One turn sends every row of this set to another row. A few are shown first. Where does it send the rows asked after them?
bab: [ 2.18 -0.41  1.91  0.44  2.75 -1.50  3.86  0.01 -1.68  1.48  1.04 -0.41
 -1.02  0.99 -2.17  1.82  0.84  0.16  0.27 -0.43  0.41]
nama: [ 2.20 -0.03  1.86  1.06  1.13 -0.62 -0.65 -1.98 -1.89 -1.70  0.49 -1.10
  0.00  3.15 -1.49 -0.74  0.06  1.11 -2.98 -0.17  1.43]
bine: [ 2.57 -0.51  1.76  0.70  0.43 -1.03  2.22  0.14 -1.46 -0.63  1.70 -2.67
 -0.07  2.74 -0.71 -0.60  0.29 -0.77  0.79 -0.70  0.80]
Pibaz: [ 0.85 -0.79  1.33 -0.96  2.25 -0.28  2.29  1.86 -1.40  0.26  0.19 -0.44
 -0.28  0.50 -1.73  0.82  1.99 -0.04 -1.01 -0.72  0.37]
ketu: [ 2.51  0.20  1.41  0.26  1.19  0.01  1.15 -0.97 -2.04  3.05 -0.06  0.09
  0.28  4.79 -2.34 -0.41  0.94  1.33 -2.57 -0.02  1.64]
rebid: [ 1.05 -0.96  0.79 -0.20  2.03  0.76  2.15  2.12 -1.26 -0.32  0.32 -0.82
 -0.53  1.94 -1.08  0.35  2.54 -0.20 -1.03  0.17  0.46]
tavut: [ 2.68  0.26  2.49  0.02  1.09 -1.71  0.17 -2.61 -1.94 -1.47  0.38 -0.44
 -0.57  2.38 -2.24  0.06  0.72  1.26 -2.99 -1.17  0.55]
galam: [ 1.15  0.37  2.48 -0.01  3.56 -1.39  1.22 -2.71 -2.24  0.52 -0.21 -0.97
  0.47  2.41 -1.10 -0.68 -0.75 -0.65  0.11 -0.78 -1.04]
Nosis: [ 2.31  0.13  1.25 -1.00  0.35  0.58  0.72 -1.84 -2.34  2.03  0.75 -1.39
 -0.24  4.23 -1.51  0.68  0.09  0.57 -2.83 -0.70  1.65]
puz: [ 3.33 -0.23  1.09 -0.47  1.05 -2.14  2.94 -0.89 -2.34  0.56  1.31 -1.27
 -1.05  1.67 -2.09 -0.19  1.29 -0.48  0.88 -1.13  0.12]
ludu: [ 2.09 -0.40  0.58  1.54  3.59  0.35  2.81  0.80 -2.05  1.15  0.75 -0.78
 -0.96  2.45 -1.35  1.36  1.01 -0.47  0.28  1.06  1.13]
badiz: [ 2.46  0.05  1.37  1.78  2.71 -0.25  1.40  1.62 -1.77  0.33  0.42 -1.69
  0.76  2.86 -1.08 -0.41  0.17 -1.12  0.74 -0.07  1.34]
Fid: [ 1.97  0.06  1.94  1.71  3.21 -0.50  0.81 -1.52 -1.79 -0.15 -0.23  0.93
 -0.77  2.92 -2.46  0.81  1.31  1.90 -3.28  0.84  1.06]
sova: [ 1.73  0.55  1.96  0.57  4.12 -0.60  1.97 -2.47 -2.11  0.63 -0.58 -0.33
 -0.35  3.99 -1.17 -0.64  1.19 -0.33  0.08  0.14 -1.54]
Fosu: [ 0.77 -1.31  1.26 -0.53  0.28 -0.64  2.19  1.36 -0.99 -0.40  1.04 -1.20
 -0.11  1.07 -1.24 -0.96  1.78  0.30 -0.72 -0.49  0.49]
Tizuk: [ 0.83 -0.36  1.32  0.79  2.84 -0.36  1.71 -3.18 -2.14  0.39  0.58 -1.26
 -0.46  3.56 -0.47 -1.32 -0.16 -0.11  0.13  0.92 -0.77]
vilo: [ 0.90  0.04  2.87  0.04  3.36 -0.28  2.50 -3.02 -1.59 -0.15  0.42 -1.47
 -0.80  3.27 -0.35  0.84  0.11 -0.25 -0.25 -0.03 -1.37]
lubib: [ 1.38 -0.76  0.98  0.00  1.42 -0.26  1.50  2.36 -1.30 -0.26  0.13 -0.70
  0.49  1.87 -1.38 -1.37  2.30 -0.08 -0.53 -0.42  0.46]
Pez: [ 2.23  0.11  2.80 -0.05  0.71  0.44  2.26 -1.17 -1.13  2.14  0.53 -0.62
 -0.30  4.88 -1.69  1.33  1.11  1.64 -2.97 -0.37  1.19]
pirek: [ 2.42  0.10  2.53  0.47  2.08 -1.26  1.41 -2.47 -1.65 -0.75  0.39  0.46
 -1.35  2.40 -2.50  1.32  1.53  2.01 -3.33 -0.31  0.41]
lotak: [ 1.46 -0.09  2.60  0.23  0.68 -0.06  1.01 -0.95 -1.49  2.63  0.44 -0.83
  0.98  3.74 -1.80  0.23 -0.77  1.29 -2.82 -0.64  2.11]
popeg: [ 2.88  0.87  2.74 -0.95  1.20 -0.45  1.02 -1.07 -1.96  2.27 -0.21 -0.49
  0.46  4.08 -2.26  0.99  0.62  0.68 -2.84 -1.84  1.08]
Zun: [ 1.59 -0.13  2.08  2.17  2.57 -0.12 -0.22 -1.09 -1.57 -0.85 -0.06 -0.16
  0.28  3.21 -1.74 -0.10  0.14  1.54 -3.15  0.81  1.70]
Topo: [ 0.46 -0.10  3.35  1.60  3.51 -0.83  2.33 -2.10 -1.00  0.61 -0.12 -0.76
  0.52  3.40 -0.76 -0.77 -0.23  0.37  0.12  0.35 -0.90]
tugu: [ 1.21 -1.05  0.20 -1.47  1.13 -0.64  2.09  0.84 -1.98  0.22  0.79 -0.56
 -0.83  0.52 -1.73 -0.38  2.17  0.02 -0.82 -0.62  0.27]

Fid -> Zun
ludu -> badiz
lubib -> Fosu
And these:
galam -> vilo
popeg -> Pez

One turn sends every row of this set to another row. A few are shown first. Where does it send the rows asked after them?
zarap: [ 0.60 -2.15  1.76 -1.08  1.29 -0.52 -0.02 -0.20  1.04 -0.41 -0.05  0.48
  0.12 -1.05 -1.38]
bavup: [ 0.43  1.22 -1.09 -0.11 -0.53  1.26 -1.09 -0.30 -1.77 -0.13  0.41 -0.87
  0.18  0.31  1.66]
Rabu: [ 2.08 -1.18  0.26 -1.38  0.46  0.52 -1.51 -1.38  0.39  1.07 -0.61  0.44
 -2.12 -0.67 -0.86]
Butil: [ 0.28  0.57 -0.25 -0.81 -0.09  2.22  1.47 -0.60 -0.93 -0.89 -1.31  0.67
 -1.75 -0.06 -0.77]
favo: [ 1.37  2.09 -0.80  0.01  0.59  0.57 -0.74 -0.04  0.38  1.06  1.02 -1.40
  0.88 -0.11  0.05]
fuga: [ 0.16  1.52 -0.47 -0.15 -0.07  0.33  0.88 -0.28  1.46  0.60 -0.79 -0.33
  1.19  0.15 -1.91]
Kiba: [ 0.87 -0.47  0.58 -0.23  0.14 -0.07 -0.16 -0.08 -1.17  1.04  0.88  1.99
  1.14 -2.68 -0.04]
kov: [ 1.65  1.78 -1.02  0.01  0.23  0.59 -0.44  0.14  1.48  0.32  0.92 -1.48
  1.22  0.03 -0.42]
Kef: [-0.56 -0.21  1.20 -1.73 -0.23  0.89 -1.48 -1.06  0.72  0.12 -1.63 -0.56
 -1.35  0.42  0.06]
dal: [-0.79  0.07  0.63  0.32  0.87 -0.35  0.93  0.78 -0.30 -0.11  0.79 -0.43
  2.41 -0.72 -0.03]
kelen: [ 1.38 -1.35  0.94 -0.94 -0.16 -0.25 -0.17 -0.64  0.09 -0.07 -0.04  2.28
  0.93 -2.57 -0.87]
Muzas: [ 0.89  0.51 -0.48 -0.38  0.39  2.15  1.29 -0.75 -1.95  0.37 -0.70  0.49
 -2.21 -0.54 -0.40]
zite: [ 2.43  0.21 -1.81 -0.16 -1.05  0.86 -0.61 -0.58 -0.01 -1.47  0.07  0.37
  0.35 -0.04  0.16]
veme: [ 1.07  0.51 -0.51 -0.61  0.19  1.97  1.81 -0.57 -0.72 -0.15 -1.32  0.80
 -1.56 -0.25 -1.49]
Dege: [-0.06  1.13 -0.07 -0.51  0.42  1.97  1.54 -0.63 -1.68  0.62 -1.09  0.19
 -1.64 -0.25 -0.65]
dode: [ 0.59  0.81  0.95 -1.31  0.74  0.55 -1.10 -0.28  2.01  1.06 -0.16 -1.37
 -0.38 -0.06 -1.12]
Zuf: [-1.57 -0.30  2.14 -0.83 -0.19  0.15 -0.64 -0.02 -0.48  0.36 -0.44  0.98
  1.08 -1.77  0.50]
dom: [ 1.25  0.55 -0.24 -1.06  0.16  0.83 -2.30 -0.24  0.67 -0.33  0.40 -1.68
 -0.87  0.25  1.16]
dusof: [-1.18  0.15  1.16 -0.39 -0.81  0.22  0.11  0.17  0.17 -0.80 -0.46  1.22
  2.26 -1.50 -0.10]
Bilag: [ 2.34  0.27 -0.49 -1.18 -0.19  0.93 -1.85 -0.53  0.98 -0.57  0.62 -1.13
 -0.97 -0.01  0.58]
tagaz: [ 0.88  1.38 -0.33  0.07  0.81  0.10  0.28 -0.44 -0.65  2.85  0.30 -0.36
  0.54 -0.59 -1.37]
Mezoz: [ 0.44 -1.46  0.51 -0.55  0.06  0.12 -0.57  0.36  0.00 -2.61  0.50  0.16
  0.93 -0.41  1.00]
lut: [ 1.43  0.60  0.55 -1.39  1.15  0.11 -1.37 -0.37  1.62  1.76  0.34 -1.21
 -0.56 -0.37 -1.14]
govub: [ 1.34 -0.44  0.20  0.38  1.30 -0.59  1.00  0.43 -0.11  0.09  1.57  0.51
  2.11 -1.32 -0.88]
muku: [ 1.35  0.71 -0.91 -0.40  0.35  2.17  1.57 -0.51 -1.62 -0.05 -0.72  0.79
 -1.52 -0.66 -1.00]
tibib: [-0.14  1.04 -0.35 -0.39  0.11  2.31  1.75 -0.29 -1.16 -0.52 -1.21  0.31
 -1.07  0.07 -0.29]
daruz: [-0.22 -0.67  1.22 -0.51 -0.06  0.28 -0.94 -0.16 -1.83  0.59  0.39  1.24
  0.94 -2.32  1.34]
nef: [-0.61 -1.54  2.28 -0.88  1.88 -0.49 -0.46  0.07 -0.46  0.83  0.20 -0.23
 -0.13 -1.06 -0.26]
kanuz: [ 0.71 -0.95  0.65 -0.82 -0.92  0.12 -0.13 -0.22  0.52 -1.80 -0.54  2.11
  1.40 -2.05 -0.21]
Pinis: [ 1.30 -1.84  0.48 -0.35  0.96 -0.01 -1.10  0.08 -1.46 -0.88  1.34  0.17
  0.30 -1.10  1.49]

Kef -> fuga
dal -> Mezoz
muku -> Muzas
And these:
Zuf -> dusof
Bilag -> lut

